128 stands for zero in the data rows.
Some points:
[100 116 116 103 135 132 149 128  82  63 150 151 146 165 110 125  89 109  85 154 106 180 157 149 157 232 154 110  78 158 129 170  84  90 121  67  26 132 130 117 143 158 128  58 130 156 108 143  98 162  88  78 155 162  10 193 169 158 162 125 115 177 133 146]
[119 145 102 125 106 134  99 132 180 178 151 167 129 116 200 107 118  92 170  76 104 114  96 106 118  80 124 176 210 100 144  76 129 128 120 177 140 126 120 115 170 161 130 157  84  93 160 123 137 150 166 114 105  81 137 131 100  42 164 183 182  94 135 170]
[117 136 159 174 129  64 112  99 118 139 114  79  72 142  85 107 103 111 144 159 168 105  73 117 109  97 140 153  81 160 106 139 135 117 155 132 144 121 135 128  85  90 127 150 177  69 111 158 146 208 162 128 143  99 226 138 124 187 100  55 239 111  94 112]
[134 116  81 140 196  87 132 184  83 151  95 158 148 117 116 151 136 153 108 105 100 154 106 117 148 205 144 166 117  65 135 125 138 176  55 108 116 112  73  89 203 120 105 163 103 155  85 133 127 116  75 151 140 142  82 174 114 221 121 135  74 124 161 172]
[112 137 102  87 114 185 155 192 135 100 127 126 122  98 183  92  87 116 114 128 112 142 120 147 134 140 113 200 138 121 112  94  76 156 172 238 229 126 148 113 143 133 137 136 117 135 167 123 122 142 168 164 122 103 102  77 131   3 140 162  94 112 125 199]
[121 114  99 147 117 103  93  80  95 106  82  84  78 136 106 154  60 162 112 131 133 129 139 135 109 155 144 176  35 133 115 184 148  94 196  86 185 100 138 223  52 101 124 132 145 121 126 127 131 175 153 116 162 172 207 102 131 133  83 138 189 106 109 158]
[152  94 176 145 158 103 105  84 152  69 143 118 168 125 161 173 187 125 142  87 163 137 194 129 119  41 124  42 184 131 153 134 176 106 103 153  70 155 112 162  91 126 130 142 143 171 102 101 130  80 120 133  81 164 107 106 105 100 161 121  66 169 153  11]
[152 124 101 139 134 117 141  92 167  83 142 132 161 125 179 125 185 133 110  73 141 126 144 134  97  11 103  89 201 152 152 111 144 159  73 173 127 144 133  80 125 121 146 160 140 138  86 105 153 107 155 122 100 105 159 119  89 118 166 158 123 186 125   0]
[132 142 121 167 123 123 129 156 153 181 106 145  67 142  75 136 187 122 201  47  86  63 137 125 123  70 105 118 122 104 122 124 161  70 125 114 134 134 131 153 112 109 135 112 136   0 136 117 112 108 154  90 143  87 208 197 175 170  71 149 174 190 143 137]
[120 137 181 131 100 160  86  74 146 137 158  78  85 142  86 118  98 110 129 122 199 120 143 113 116  93 143 111 119 212  83 154 139  98 167 102 154 133 151 148 102  81 129 107 170  80 140 121 147 170 152 163 107  99 207  87 126 162 138  41 214  86  72 180]
[121 146 134 131  87 135  86 152 188 165 156 154 133 116 187 110 164  86 149  82  97 114  95 122 113 106 106 178 191 108 150  76 123 136 137 164 145 128 118 102 166 157 134 155  89 119 162 115 134 131 163 108 114  90 133 116  89  28 188 167 175 110 124 198]
[137 116 127  84 161 113 120 201  59 133 144 161 143 138 137 131 140 166 148 236 107 163 113 159 166 201 148  64 144 100 111 138 118  87 112  78 156 109  73 123 188 144 125 100 149 143 127 108  99  78  78 122 167 153  43 153 125 205 101  92  35 142 141 176]
[113 167 166  55  98 209 141 129 116 113 166 119 169 141 138 102 142 125 104 196 164 163 144 162 159 196 113  46 108 187 106 159  71 110 112  63  49 152 151  95 169 192 128  57 121 149 147 131 120  93 102 106 156 138 100 141 172 143 123  43  66 103  97 141]
[124 116 128 124 172 108 170 209 104 136 107 142 133 104 148 135 101 149  40  76 124 163 110 130 138 210 150 228  84  86 121 124  89 218  90 167 166 118 102  57 180 112 115 175 112 148  80 116 132 142 121 195 138 145  62 113 111 109 109 137  78 140 148 174]
[146 122 134 136  95 157 119 153 152 172 122 128 134 110 153 168 149 117 142  25 104  76 188 104 143  69 102  91 155 116 155 103 159 146 120 190 127 154 166 137  96 112 140 128  96  92 138 109 129  45 129 142  85 122 166 143 155  55 169 203  98 163 147  74]
[ 94 125 114 124 106 191 119  39 117  98 126 115 135 133 134 138  22 115  75  85 146 137 147 110 127 199 139 201  66 161 135 148  77 171 169  95  82 141 176 150  47 122 125 107 103 186 140 136 133 188 118 159 132 160  77 106 150  98 175 214 148  97 100 177]
[123 141 150 107 177 150 134 162  85 157 130 172 152 102 129 148 182 142 112 192 129 139 129 174 149 233 123  60 148  44 103 134 136  96 124  93  98 129  91  83 237 165 115 141 107 165 112 120 114  69  52  96 138 137  76 178 146 181 107  87  77  94 165 151]
[133 148 159 109  65 150 151 157 187 156 102 120  96 122 143  60 132 146 145 165 136  79  96 146 111  34  95 127 131 174 118 120 112 123 162 108 220 119 181 113 145 141 144 125 133 145 171 161 138 124 185  95 110  73 169  68 117  57 128 127 177  92 118 144]
[152 106 152 152 147 100  98  78 147  77 152 120 171 124 163 167 183 124 151 109 146 128 196 109 132  68 125  30 186 125 155 129 183 123 123 160  54 150 121 163 101 127 126 127 131 160  85 105 118  66  95 145  71 173 140 120 125 102 177 112 109 139 161   1]
[117 119  93 142 116  91 112  86 106 113 112  89  76 143 117 109  54 145 162 183 128 117 109 121 113 105 160 182  50 153 119 147 131  95 193 133 199  96 136 209  41 100 122 129 163 110 161 134 128 196 175 142 156 141 197  82 131 130  84 123 189  99 107 140]
[151 113 120 137 189  83 136 171  76 156  91 159 161 113 104 156 151 144 132 168 117 156  92 117 172 188 151 131 127  88 130 131 137 140  50  96  73 119  61 104 185 155 109 165 110 130  88 136 116 104  66 139 136 143  83 182 101 242 107  99  63 136 158 142]
[165 109 130 154 142 106  91 113 140 126 147 139 158 116 148 196 155 135 154  51 129 111 207  89 128  84 119  56 188 124 158 122 177 122  87 139 105 138 109 166  93 113 129 157 104 111  97  98 129  48  97 133  72 140 160 141 116 136 178 166  89 175 156  47]
[137 122 139 172 136 157  98  36 133 171 108 114 109 139  18 168 140 119 202  93 103  88 121  95 112 136 134 173 108 121 121 137 177 126 172  65  87 121 118 238  73  84 104 121 125  87 185 143 104 156 100 164 142 161 157 114 139 207  74 131 151  95 113 177]
[117 130 148  92 160 121 150 208  51 162 167 169 143 130 141 116 119 163 142 255 111 155  80 145 162 215 159  93 128  90 120 107 111 104 123 112 158 102  91 107 196 133 117 110 142 158 140 115 104  97  87 119 155 140  15 136 115 169 103 114  65 101 147 165]
[ 82 118  70 106 103 119 140 105 110  51 118 133 132 157 162  72  56 113  59 154 132 161 126 136 141 181 145 168  42 160 158 145  62 149 125 141 106 139 163  72 102 166 135  82 131 178 124 167 166 221 136 144 148 120  43 131 144  98 201 159 133 110 124 133]
[148 123 100 162 103  61 115 102 180 105 175 123 122 154 113 112 179 120 170 123 127 109 122 100  99   1 109  86 213 159 158  96 176 131  92 139 130 133 131 120  87 116 153 130 160  90 119 142 154 120 165 117  91 100 176 118  91 113 140 163 172 167 125  40]
[131 150 139 143 109 139 242 232 150 176 110 107 123 112  53  86 108 108  96  81  95 104  82 118 105 109 101 197 120 125 121 120 118 184 101 187 154 124 158  80 165 100 143 136 110 126 130 147 115 102 176  90 149  84 174 132 158  80  87 155 119 174 138 175]
[136 150 143  96 105 189 162  30 173 109  85  80 118 123  95 122 158 132  87 209 176 153 117 176  85 127 113 131 110 128  94 135  97 128 205 106 150 126 165 136  84 144 127 124 152 191 158 148 148 186 145 110 165 153 167  85 134 136  27  27 168  95  64  61]
These points spread out most along one direction. Take the direction at right angles to it along which they spread out most. Go by this last direction. How many in every 100 of the points above lie lower along it than each point below? Answers are rounded to whole numbers. More than half of the points above lie lower than the first one.
[117 119  93 142 116  91 112  86 106 113 112  89  76 143 117 109  54 145 162 183 128 117 109 121 113 105 160 182  50 153 119 147 131  95 193 133 199  96 136 209  41 100 122 129 163 110 161 134 128 196 175 142 156 141 197  82 131 130  84 123 189  99 107 140] -> 96
[134 116  81 140 196  87 132 184  83 151  95 158 148 117 116 151 136 153 108 105 100 154 106 117 148 205 144 166 117  65 135 125 138 176  55 108 116 112  73  89 203 120 105 163 103 155  85 133 127 116  75 151 140 142  82 174 114 221 121 135  74 124 161 172] -> 29
[124 116 128 124 172 108 170 209 104 136 107 142 133 104 148 135 101 149  40  76 124 163 110 130 138 210 150 228  84  86 121 124  89 218  90 167 166 118 102  57 180 112 115 175 112 148  80 116 132 142 121 195 138 145  62 113 111 109 109 137  78 140 148 174] -> 50
[132 142 121 167 123 123 129 156 153 181 106 145  67 142  75 136 187 122 201  47  86  63 137 125 123  70 105 118 122 104 122 124 161  70 125 114 134 134 131 153 112 109 135 112 136   0 136 117 112 108 154  90 143  87 208 197 175 170  71 149 174 190 143 137] -> 39
[148 123 100 162 103  61 115 102 180 105 175 123 122 154 113 112 179 120 170 123 127 109 122 100  99   1 109  86 213 159 158  96 176 131  92 139 130 133 131 120  87 116 153 130 160  90 119 142 154 120 165 117  91 100 176 118  91 113 140 163 172 167 125  40] -> 18
[121 114  99 147 117 103  93  80  95 106  82  84  78 136 106 154  60 162 112 131 133 129 139 135 109 155 144 176  35 133 115 184 148  94 196  86 185 100 138 223  52 101 124 132 145 121 126 127 131 175 153 116 162 172 207 102 131 133  83 138 189 106 109 158] -> 93
[152 106 152 152 147 100  98  78 147  77 152 120 171 124 163 167 183 124 151 109 146 128 196 109 132  68 125  30 186 125 155 129 183 123 123 160  54 150 121 163 101 127 126 127 131 160  85 105 118  66  95 145  71 173 140 120 125 102 177 112 109 139 161   1] -> 7
[131 150 139 143 109 139 242 232 150 176 110 107 123 112  53  86 108 108  96  81  95 104  82 118 105 109 101 197 120 125 121 120 118 184 101 187 154 124 158  80 165 100 143 136 110 126 130 147 115 102 176  90 149  84 174 132 158  80  87 155 119 174 138 175] -> 57
[136 150 143  96 105 189 162  30 173 109  85  80 118 123  95 122 158 132  87 209 176 153 117 176  85 127 113 131 110 128  94 135  97 128 205 106 150 126 165 136  84 144 127 124 152 191 158 148 148 186 145 110 165 153 167  85 134 136  27  27 168  95  64  61] -> 89
[165 109 130 154 142 106  91 113 140 126 147 139 158 116 148 196 155 135 154  51 129 111 207  89 128  84 119  56 188 124 158 122 177 122  87 139 105 138 109 166  93 113 129 157 104 111  97  98 129  48  97 133  72 140 160 141 116 136 178 166  89 175 156  47] -> 0
